In the data rows, 128 means zero.
Two rows play each game, the first against the second. How much does the first row win by? 20 is about a draw, 40 a big win and 0 a big loss. Wins can go round in a circle: one row can beat a second, the second a third and the third the first. Each row has two weighted sums of its numbers, A and B, taken from their middle values. A row wins by its A times the other's B, less its B times the other's A.
[201 132 218  64  51 146 131  58 148 130 122 145 128 131 125 127 123 171
  98  77  93]
[120 142 126 144 134 106  97 150 102 160 148 119  95 138 128 166 112 126
 159 126 158] >> 16
[178 209 175  61  70  96 145  77 113 128 155 139 135 133  84 129  73 141
  92  82 127]
[131 116 135 156 158 147 170 147 156  97 164  88 116 140 126 129 116  81
 112 153 126] >> 5
[ 44  46  41 127 177 115  76 167 110 195  64 165 106 143 137 124 191 164
 202 149 157]
[133 156 138 138 117 100 105 108 113 127 160 120  83 161 134 158 106 112
 142 137 125] >> 24
[148 109 134 161 159 135 140  90 157  53 131 119 121 140 192  84 135 115
 102 149 105]
[188 132 178  98  79 134 109  84 127 127 108 145  92 122 102 158 107 156
  95 100 112] >> 23
[137 159 140 147 117 149  94  93 107 111 158 137  89 141 171 174 110 112
 124 133 133]
[123 153 114 117 125  89 107 139  92 126 164 112 153 142 114 150 107 120
 155 103 140] >> 21
[144 141 149 120  78 132 139 131 130 148 174 159 127 137 135  73 136 134
 103 118  82]
[158 155 152 124 112 114 170  91 144 137 169 108 148 131 129  82 129 127
 122 143  88] >> 29
[116 151 144 146 125 122  97 103 106 130 164 127  93 160 160 165 105 117
 136 146 121]
[124 130 114 127 114 119  62 135 119 127 142 161 104 151 131 145 132 134
 137 121 142] >> 21
[182 156 191  87  61 107 122  89 142 142 151 106 115 159 102 117 121 150
 106 102 100]
[151  94 129  97  96 115 139 168 122 203  89 132 163  83  49 170 120 168
 125  92 139] >> 23
[ 70 118 122  59 101 145 121  90 141 124  91 129 101 161  98 116 127 144
  79 123 153]
[ 83  92 106 158 165 152 123 113 139 111 121  91 123 112 147 181 160 127
 153 171 125] >> 12
[143 120 130 144 134 113 131 110 142  84 160 108 179 135 159 113 113 101
 129 129 100]
[104 131 114 137 178 136 163 167 115 107 120 124 120 123 121 145 153 136
 150 162 168] >> 21
[184 137 157 155 136 151 179 145 194  81 125 108 146  75  91  93 132 102
  56 181  91]
[128 115 127 114 135 165 124 104 199  67 131 156 112 130 124 139 177 122
  81 154 128] >> 21
[136 124 123 193 172 161 170 150 179  82 154 108 136  67 154 108 142 110
  94 202 103]
[110 104 108  87  83 128  86 151 137 160 116 198 154 160  78 106 154 176
 119 102 133] >> 27
[ 80 115 136 170 152 169 156 122 157  82  96 129  96  91 180 103 134  94
  88 198 160]
[110 145 122 159 131 118 120 107 131 126 174 126 101 152 168 135 117  80
 128 156 124] >> 20
[128 106 129 149 168 109 134 102 120  91 111 154 126 135 170 101 136 147
 153 149 168]
[205 101 184 157 129 167 209 120 217  73  96 109 117  61  84  76 160 121
  39 190  97] >> 21
[185  75 131 122 146 149 150 165 144 104  80 104 194  94 157  38 111 115
 103 114  97]
[111 165 129 129 120 134 114 117 112 112 131  94 120 132 156 129  68  98
 117 132 146] >> 26
[177 143 137 178 173  48 161 173 151 120 141  88 151 104  98  97 126 112
 133 159 136]
[ 88 106  76 101 103 105  91 179 115 169 126 148 155 172  88  92 128 168
 134 121 132] >> 24
[ 93 103 140  98  80 136 125  75 111 170 149  96 153 135  99  86 160 156
 181 118 130]
[137 173 137 124 115 104 108 126 107 125 177  96 124 160 126 146  94 116
 128 129 112] >> 20
[110 152 133 114  98 148 123  99 149 139 153  98 144 164 138 133 127 117
 114  86  91]
[145  93 121 101 111 109  97 151  85 139 106 121  89 159 104 126 112 149
 135 114 109] >> 23
[145 122 128 193 172 177 170 142 181  63 146 127 114  68 188 133 148 105
 104 189 113]
[109 139 100  76 123 116 132 120 142 126 133 152 146 142  80 118 159 159
 139 137 134] >> 26
[138 151 123 115  97 170 127 107 128 136 143 118 154 146 135 136 115 123
 122  80  98]
[155 119 120  89  69 129  88 133 138 141 129 159 177 135  85  97 135 157
  96  71 121] >> 22
[152 163 147 119 106 119 133 143 124 117 161  79 155 116 125 101 107  84
 115 130  87]
[116  80  80 165 183 142 152 187 149 149 106 139 225  74 144 109 127 107
 139 112 142] >> 20
[ 71  96  86 124 128 131 105  93 104 177  85 135 154 144 128 135 147 162
 161 102 132]
[118  99  92 192 190 169 215 200 189 161 132 123 179  41 108  84 164 105
 107 189 137] >> 15
[130 175 117 148 132 113 139 136 135 137 190  80 154 137 131  98 108  79
 124 147  74]
[117 167 117 155 129 146 137 114 138 103 172 159 165 117 161 129 121  82
 131 133 108] >> 19
[137 174 136 144 112 113  99 123 109  99 161 121 145 138 151 163  99 105
 135 125 123]
[114 136 139 128 110 133 112  82 126 135 147 122 107 176 148 150 132 126
 131 111  97] >> 20
[133 168 144 146 119 107  94 119 106 121 172 111  99 167 146 162  80 106
 136 137 130]
[151 117 124 157 149 150 166  91 154  53 123 132 177 132 212  80 111 128
  94 123 104] >> 11
[178 104 178 123 133 130 159  77 179  72 119 120 148 132 172  61 137 146
  85 117  78]
[175 113 156 204 162 129 161 145 195 114 121 101  77 111 132  95 157  32
 100 147 125] >> 16
[137 114 155 160 146 139 149 121 170 154 122 102  76 130 145 113 139  97
 115 130 100]
[ 99  88 114 141 151 184 148 135 187 129 121 119 110 144 108  92 168 126
  91 142 122] >> 19
[136 115 150 145 143 153 141 101 126  79 119 134 101 141 197 120 118 127
 115 147 100]
[174 140 155 100  93  66 120 112 104 172 133 202  84 119 130 128 116 118
 120 120 155] >> 33
[110 106 110 131 191  68 131 205  88 130  82 189 126  94 128 161 173 172
 191 158 206]
[135 123 134 180 189 197 198 151 181  88 123 107 107 101 129 122 134  97
  93 178 148] >> 18
[173 138 191  88  69 103 108  77 125 111 124 239  63 120 166 157 120 162
  82 100 125]
[156 105 143 206 189 141 146 152 192  92 146 116  76  92 159  98 160  86
 102 238 125] >> 6
[ 81 101  78 113 128 155 126 104 112 197  74 132 155 144  96 132 161 170
 165  56  80]
[136 172 139 137 107 105 117 119 102 120 173  96 148 155 142 150  90 104
 132 130 134] >> 21
[140 125 133 148 144 144 141 108 140  77 145 116 159 132 176 117 111 108
 120 115 107]
[130 182 126 138 112 103 108 109 104 119 170 107  80 154 129 150  96 103
 137 131 137] >> 26
[130 151 126 129 122 109 110 129 101 114 159 109 116 166 148 157  93 133
 132 131 120]
[150 150 151  81 103  93 142 113 105 202 121 151 123 133  76 155 107 156
 128  93 154] >> 31
[140 158 148 137 123 119 104 108 107 133 159 109  89 171 155 163  95 116
 137 136  96]
[ 96 135 125 130 122 145  95 109  96 117 135 133 111 141 164 177 120 147
 148 156 127] >> 18
[ 86 115 113 118 130 120  77 111  78 127 142  89 136 137 122 166 124 124
 183 128 113]
[177 162 155  88  76 134 136 105 133 115 148 131 162 129 125 132 102 153
 106  84 105] >> 20
[130 148  92 118 106  98  85 151 128 150 153 122 163 165  99 102 103 131
 127 107 130]
[139 143  84  69  90 147 103 104 157  97 135 145 125 142 103 157 149 139
 108  93 130] >> 21
[157 141 136 173 150 106 132 133 147 109 122 151 119 113 151 131 134 118
 124 155 149]
[143 170 122 130 107 109 119 123 115 111 167 109 158 137 126 146  82  97
 139 111 115] >> 20
[138 165 145 131 114 126 100 116 104 141 156 117  89 166 168 168 108 127
 146 139 130]
[112 109 106 114 139 133 103 146 115 193 108 159 115 123 111 184 124 143
 147 118 161] >> 20
[108 147 115 124 115 146  98 116  97 112 134 108 171 123 141 157 110 131
 154 116 133]
[128 166 125 126 106 147 121 108 120 111 150 118 160 135 164 161 114 126
 125  94  96] >> 17
[ 88 134 135 134 137 138 133 122 122  94 103 120 128 129 149  91 115 106
  92 154 145]
[101 139 121 115 142  91  98 121  76 146 128 150  83 148 143 176 132 163
 170 142 158] >> 18
[128 158 128  61  99 138  90  93 154 118 135 159 108 157 117 155 135 136
 103  97 131]
[137 155 158 142  96 128 164 134 170 142 177 101 186 133  93  70 122  75
 104 107 120] >> 32
[ 99  76 107 168 180 147 155 146 160 134 105 111 139 105 140  92 177 132
 124 186 119]
[ 80  58  55 148 181 102 113 166  93 142  94 130 193 125 125 102 140 141
 169 135 133] >> 33
[147 154 161 121 108 105 172 130 150 154 167 101 153 113 107  66 127 143
 119 128 131]
[110  77 165 107 111 170 160  68 137  90  38 152  98  88 171  86 113 156
  59 139 145] >> 21
[ 93  63  81 148 161 129 129 169 117 182  84 160 125 111 113 119 172 135
 169 128 157]
[109  85  68 164 152 133  70 178  90 145  99 192  96 130 191 127 141 124
 144 138 135] >> 20
[202 137 187  89  73 123 131  65 153 125 136 138 114 126 125 108 135 157
 115 106  94]
[ 83 141 100  68 145  86 112 140  85 133 107 167 134 134 101 158 161 187
 165 122 185] >> 20
[130 154 139 143 121 135 109 114 114 106 156 141  94 146 173 179 108 117
 141 127 125]
[123 162 156 143 122 104  92 102  91 109 178 125  99 159 154 176 114 116
 145 142 128] >> 19
[144 146 113 166 118  98  91 161  74 119 160 145 133 134 179 129 110  74
 116 135 105]
[152 167 130 140 108 110 112 126 119 100 173 118 145 142 136 162  73  99
 126 122 121] >> 28
[ 93 113 118 102 183 118 171 154  99 132 117 142 106 114  95 118 171 162
 169 161 191]
[107 130  91 134 128 118 111 142  87 112 138 172 157  93 155 153 128 116
 157 128 152] >> 23
[142 153 140 127 119 126 102 118 107 121 159 122 125 143 151 164 102 109
 158 122 135]
[ 94 114 166 151 131 147 162 110 157 134 109 116 104 126 154  76 125  85
  84 149 152] >> 22
[109 164 137 138 115 130 109 106 110 122 149  98  97 179 164 165 113 132
 122 123 126]
[105 134  80 137 146 108 123 205 102 185 134 115 214  95  86 165 106 126
 178 102 165] >> 21
[ 92 134  94 112 116 137  93 143 118 126 141 164 158 136 110 139 123 140
 133 117 139]
[107  91  82 149 178 103 120 148 103 180 102 155 121 130 107 140 160 171
 179 134 145] >> 20
[127 111 148 171 154 147 142 109 168 110 135 111  79 133 156 124 160 102
 109 173  95]
[107 103 140 134 152 175 128  97 198  52 125 167  87 111 139 146 191 124
  82 189 126] >> 22
[124 170 115 147 121 130 127 129 128 109 169 114 164 113 165 132 114  98
 127 123 106]
[ 58  85  63 133 155 124 157 172 119 228 125 118 193  93 119  55 176 146
 177 132 133] >> 16
[116 156 114  82  96 147 114  94 134 119 151 150 160 144 116 163 117 137
 110 103 123]
[ 84 122 115 138 196 160 213 139 151 120  99  89 108 119 108 110 163 147
 115 158 134] >> 19
[107 158 105 123 129 121 117 116  84 114 151  85 169 141 120 160  86 130
 164 130 111]
[144  94 113 153 160 107 169 138 165 152  97 142 139  94  60  93 163  99
 123  86 143] >> 13
[111 146 127 160 136 148 152  86 145 151 165 108 103 145 163  95 154  97
 140 155  79]
[105 108 139 123 135 120 136 110 114 136 121 104 143 125 117 117 166 151
 173 172 131] >> 23
[125 168 140 132 131 131 113 113  95 126 167 124  94 180 162 177  98 130
 132 139 121]
[116 163 143 134 115 122 111 120 106 122 168 120 100 158 151 177 107 117
 148 140 118] >> 19
[105 130 124 128 112 150 101 104 102 116 132 122 139 130 152 169 125 125
 161 129 131]
[153 138 138 151 146 107 129 133 155 136 125  99 138 118 119 101 142 133
 130 127 105] >> 18
[114  72  84 158 171  99 131 151 144 168  96 133 175 113  83  97 178 137
 160 101 120]
[128 174 132 142 121 112 103 117 112 110 168 107 138 154 131 159  95 109
 122 129 115] >> 23
[129 174 143 135 111 105 104 125 115 132 200 104 118 160 143 150  98 109
 120 114 123]
[122 144 133 147 130 137 122 108 130 100 165 142 127 123 168 139 127  83
 134 133 113] >> 20
[ 94  87  78 167 212 186 180 170 158 123 121 123 142  98 105 136 153 137
 137 151 153]
[101  80  87 146 142 148 145 150 159 226 112 136 139 113 119 121 179 121
 167  90 119] >> 17
[117 127 108 119 159 140 145 130 100 104 101 148 167 104 163 128 128 168
 155 121 148]
[212 137 206  83  55 119 133  52 145 126 126 144 109 141 120 130 112 168
 105  94  90] >> 17
[180  91 159 117 130 108 159 160 156 190  88 163 147  80  91 138 156 167
 131  95 148]
[192 113 163  81 101 137 134 147 118  56 112 110 166 115 150  57  86 130
  85 104  70] >> 14
[116 142 136 118 101 140 125  95 127 143 144  89 144 185 125 122 123 121
 116  94  95]
[159 141 140 180 155 135 161 153 185 123 121  84 129 116 125  92 132  53
  98 130 131] >> 18
[158 157 168 103 138 154 207  98 163 109 138 107  82 114 101 127 104 129
  75 137 135]
[148  88 164 125 152  94 125 114 144 135  81 115 110 119 101 115 182 162
 156 170 130] >> 24
[ 61 128 153 127 104 133 134  87 115 119 113 134  97 126 170 106 119 117
 108 169 166]
[176 134 170 110  86 108 107  94 121 125 126 146 100 128 119 158 101 132
 101 106 115] >> 19
[ 95 112  99 122 124 124 120 148  93 163 135 127 156 129 120 140 121 153
 158 121 120]
[ 41  75  33 132 170 130  98 196  68 186  78 146 193 121 122 151 136 160
 192 122 163] >> 17
[140 147 133 175 143 164 143 131 160 103 157 133 101 100 180 141 131 106
 117 169 130]
[ 97 105 120 118  94 122 148 107 139 164 175 172 127 148 137  74 155 146
 130 127 124] >> 20
[207 136 189  75  74  75  93 128  90 123 123  79  83 154 107  76  84 127
 109 128  91]
[145 144 135 159 152 165 146 138 160  90 151 129 103 128 154 150 118 107
 114 147 136] >> 25
[109  92  89 180 213 159 182 225 165 191 117  95 131  91 103 148 139 117
 129 166 180]
[ 88 111  86 138 145 143 100 136  80 131 108 168 127 128 158 184 141 144
 178 124 156] >> 20
[ 87 105  76 117 134 107  96 165  92 193 125 133 171 135  99 121 130 157
 181 124 154]
[164 163 127 148 131 123 133 148 127 110 146 120 164 122 147 142 101 102
 120 124 134] >> 19
[140 102 132 113 117 134 144 185 139 187  95 134 167  75  74 143 147 129
 119  98 125]
[ 87 144 104 122 123 117  85 122  86 113 153  87 185 125 113 159 104 129
 178 137 111] >> 31
[166 151 178 106  89 103  88 124  96 100 140 102  82 171 114 133  98 123
 121  83  98]
[166 165 160  96  77 140 131 108 132 126 138 134 159 131 129 142 113 146
 125  88 114] >> 35
[ 74  52  54 135 185 202 159 171 128 167  52 135 143 106 127 127 181 165
 141 104 144]
[130 154 145 131 120 124 101 114 111 119 166 120 110 166 152 157  99 119
 144 126 128] >> 22
[105 140 115 104 145 117 110 126  66 145 111 170  81 137 146 192 117 175
 181 147 165]
[147 160 129 136 113 156 105 120 122 106 164 126 140 139 146 166  98 112
 123 106 124] >> 18
[131  94  99 151 176 116 157 125 140 132 119 113 137 147 174  90  98 129
 120 148 116]
[128  97 154 108  90 145  93  92 109 111  95 153 107 120 129 174 141 160
 142 118 119] >> 22
[ 97 130 110  92 164  71 105 145  36 150 108 165  78 134 122 187 147 178
 209 146 187]
[153 167 120 123 117 125  98 132 109 113 171 108 167 135 140 150  90  94
 129 115 108] >> 19
[144 173 115 143 113 106 109 155 119 133 153 105 139 139 137 119  89  98
 113 124 100]
[103 124  67 134 137 127  94 151  98 154 108 141 181 107 145 153 124 153
 164 106 147] >> 17
[114 142 105 127 124 123  90  98  98 117 133  81 180 134 132 143 103 118
 161 134 120]
[ 47  73  36 134 178 110  89 179  66 178  57 158 170 123 123 147 153 184
 195 125 170] >> 21
[156 178 128 133 108 110  98 130 111 105 170  96 146 160 138 142  96 116
 130 125 113]
[ 91 106 103  67  96 132  82 122 146 140 118 191 116 164  88 136 165 169
 104 102 148] >> 21
[134 131 109 154 173 197 167 140 217  61 133 126 160  68 123 102 165 116
  67 192 116]
[113 136  98 146 144  95 106 167 105 177 139 122 134 132 116 173 110 124
 158 112 167] >> 18
[ 77  97  47 136 153 112  76 187  70 172  84 128 181 123 112 148 131 146
 183 120 164]
[ 98 118  89 140 145 146 121 185 104 186 120 152 134 112 138 186 115 141
 147 120 152] >> 21
[112 140 137 115 123 144 114  86 139 126 138 150  93 138 147 148 140 142
 118 138 115]
[ 50  42  52 168 219 152 109 189  93 130  59 180 119  93 154 153 189 177
 182 180 159] >> 16
[125 161 145 132 119 108 108 102 105 133 159 118  86 159 159 149  88 120
 131 135 127]
[168 190 169  75  70  82 131  69 118 124 155 146 146 125  99 151  70 133
 113  82 138] >> 28
[ 99 136  88  95 156  95 112 149  67 117 106 173 158 114 116 163 134 163
 193 110 189]
[127 145 128 172 195 201 214 180 179  92 133  85 115 106 122 115 123  94
  78 177 137] >> 17
[ 88  87  60 190 194 169 134 195 157 113  87 144 178  65 141 113 163 134
 136 179 146]
[ 99  67  94 102 129  70  85 148  82 218  55 224 100 113 106 138 155 165
 166 115 170] >> 21
[109 143 117 124 144 108 106 125  87 126 129 147  89 178 150 169 141 147
 180 129 176]
[117 116 145 153 149 185 166 106 166 125 139 108  82 158 158 131 137 120
 122 147 112] >> 11
[102  53  68 108 167 150 118 223 100 148  30 114 160  89 107  87 138 179
 153 144 144]
[140 145 135 199 178 152 179 159 192  76 160  92 148  87 140  90 143  73
  82 208 103] >> 6
[112  99 146 165 153 209 175  81 189 118 104 129  63 147 155 110 174 118
 111 133  98]
[125 164 138 135 128 158 115 120 107 120 154 128  98 158 164 175 103 126
 132 132 112] >> 18
[115  69 104 118 157 166 154 143 143 153  90 153 149  98  75 112 175 191
 142 114 137]
[138 183 122 129 111 120 108 124 115 117 169 117 154 155 134 149  91 112
 119 119 119] >> 20
[123 134 137 114  95 155 106  96 133 140 133 144 116 154 156 166 141 126
 128  91  78]
[ 96 134 105 137 190 154 161 166 119  99 126 135 122  97 129 158 144 136
 146 145 182] >> 20
[136 169 144 132 114 128  95 117 110 125 166 118  93 159 145 151  98 119
 131 121 121]
[128 163 129 147 123  93  99 144 112 122 155 124 108 155 153 136 113 107
 126 132 115] >> 20
[127 113  99  49 143 151 152 108 178  55  75 169 186 118 116  74 163 170
 114  96 136]
[143 159 144 137 113 122  93 108 112 116 165 136 115 141 145 170 111 100
 135 124 133] >> 22
[ 63 140 140 139 120 133 121 106  92 116 104 121 107 133 166 137  88 101
  97 162 166]
[130 114 119 131 178 139 145 123 120  83  96 164 128 122 202 102 149 146
 152 142 142] >> 18
[144 151 140 140 118 124  95 104 111 111 160 133  78 148 147 166 102 111
 141 122 110]
[120 104  88 115 136 138 120 158 179  75 143 137 177 115  78  86 168 140
  95 160 133] >> 8
[ 71  81  45 134 167 126  87 178  70 172  70 160 162 115 130 152 136 178
 190 119 167]
[171 158 151 130  97 107  85 166 115 102 133 128 101 138 152 123 105  92
 117 133 103] >> 27
[140 133 121 113 113 102 132 163 111 154 127 106 196 104  57 141  98 131
 119  80 137]
[145 155 134 173 134 146 143 140 139 117 151 107 127 116 135 148 109  84
 112 126 112] >> 20
[116  96 103 161 176  87 123 158 110 149 104 138 156 132 120 113 148 133
 166 150 169]
[121 144 143 180 156 145 170 137 153  97 153 112  89 118 159 128 115 102
 110 195 127] >> 21
[110 118  76 123 128  99 107 148 108 161 121 137 174 133 102 143 120 181
 173  97 130]
[125  65  99 159 185 128 139 205 128  97  69 117 101  93 113  75 164 148
 136 205 124] >> 21
[143 165 141 139 123  99 103 111 107 113 170 104 112 164 130 153 100 113
 133 143 115]
[114 108 137 160 155 135 117 125 144 120 126  81 125 127 126 138 144  75
 141 151 130] >> 14
[175 130 169 133  96 102 114 131 140 124 141 169  89 134 164 101 138 118
  87 129  93]
[152  84 127  85 102  90 108 157  71 156 101  95 107 165  75  93 115 165
 152 113  99] >> 10
[204 122 211 129 104  89 180 128 216 125 113  92 116 109  98  73 149  86
  65  97  82]
[ 98 100 102 104 155 127 131 110 115 109  83 170 142 102 172 129 168 182
 173 116 145] >> 18
[157  79 109 115  96 112 106 169 121 154 105 188 118 136 120  89 130 150
  87 116 105]
[142 168 129 134 109 113 107 135 117 171 169  87 131 166 113 139  93 108
 129 119 123] >> 19
[121  85 103 169 166 110 138 156 129 172 113 106  90 139 112 115 142 113
 127 137 127]
[135  65 128 186 163 162 189 146 228 180  70 110 135  90 111  82 192  47
 125  70 103] >> 8
[140 175 131 129 115 100 108 132 115 124 166  84 154 157 129 121  86 107
 127 119 127]
[140 118 157 120  98 153 104  69 145 152 120 122  76 171 114 143 154 143
 117 107  86] >> 20
[117  73 117 135 113 118 157 179 202 197 126 146 138 125  58   0 184 114
 102  97 142]
[155 196 168  86  89  88 123  85 119 136 164 127 116 157 112 143  89 129
 123 115 121] >> 17
[ 93  66  64 161 189 133 128 171 119 138 104 133 144 108 122 126 158 124
 159 162 167]
[150 141 140 185 141 139 142 150 172  98 143 102 134 116 125 126 127  55
  95 144 128] >> 12
[171 147 184 121  86 142 106  88 122 108 119 156  97 134 112 171 105 150
 103 102 120]
[174 132 164 129  98 103  99 133 134 133 144 151  95 130 139 118 113 110
 102 125 104] >> 18
[130 139 141 152 155 115 130 111 117 136 171 110  84 155 154 120 118  99
 134 157 114]
[114 132 132 139 125 131 129  80 151 168 181 106 108 143 157 103 152  87
 141 130  92] >> 18
[101 159 136 130 119 133 125 110 106 121 132 101 112 147 145 124  89 110
 116 143 160]
[137 145 172 118  92 126 111 113 114 129 144 126  93 148 126 163 111 129
 100 120 102] >> 19
[ 98 134 123  92  85 156 136  86 111 154 148 107 196 112 117 102 136 152
 163 113 133]
[128 157 137 140 118 131  98 106 115  87 154 142  93 164 172 176 103 124
 136 146 135] >> 13
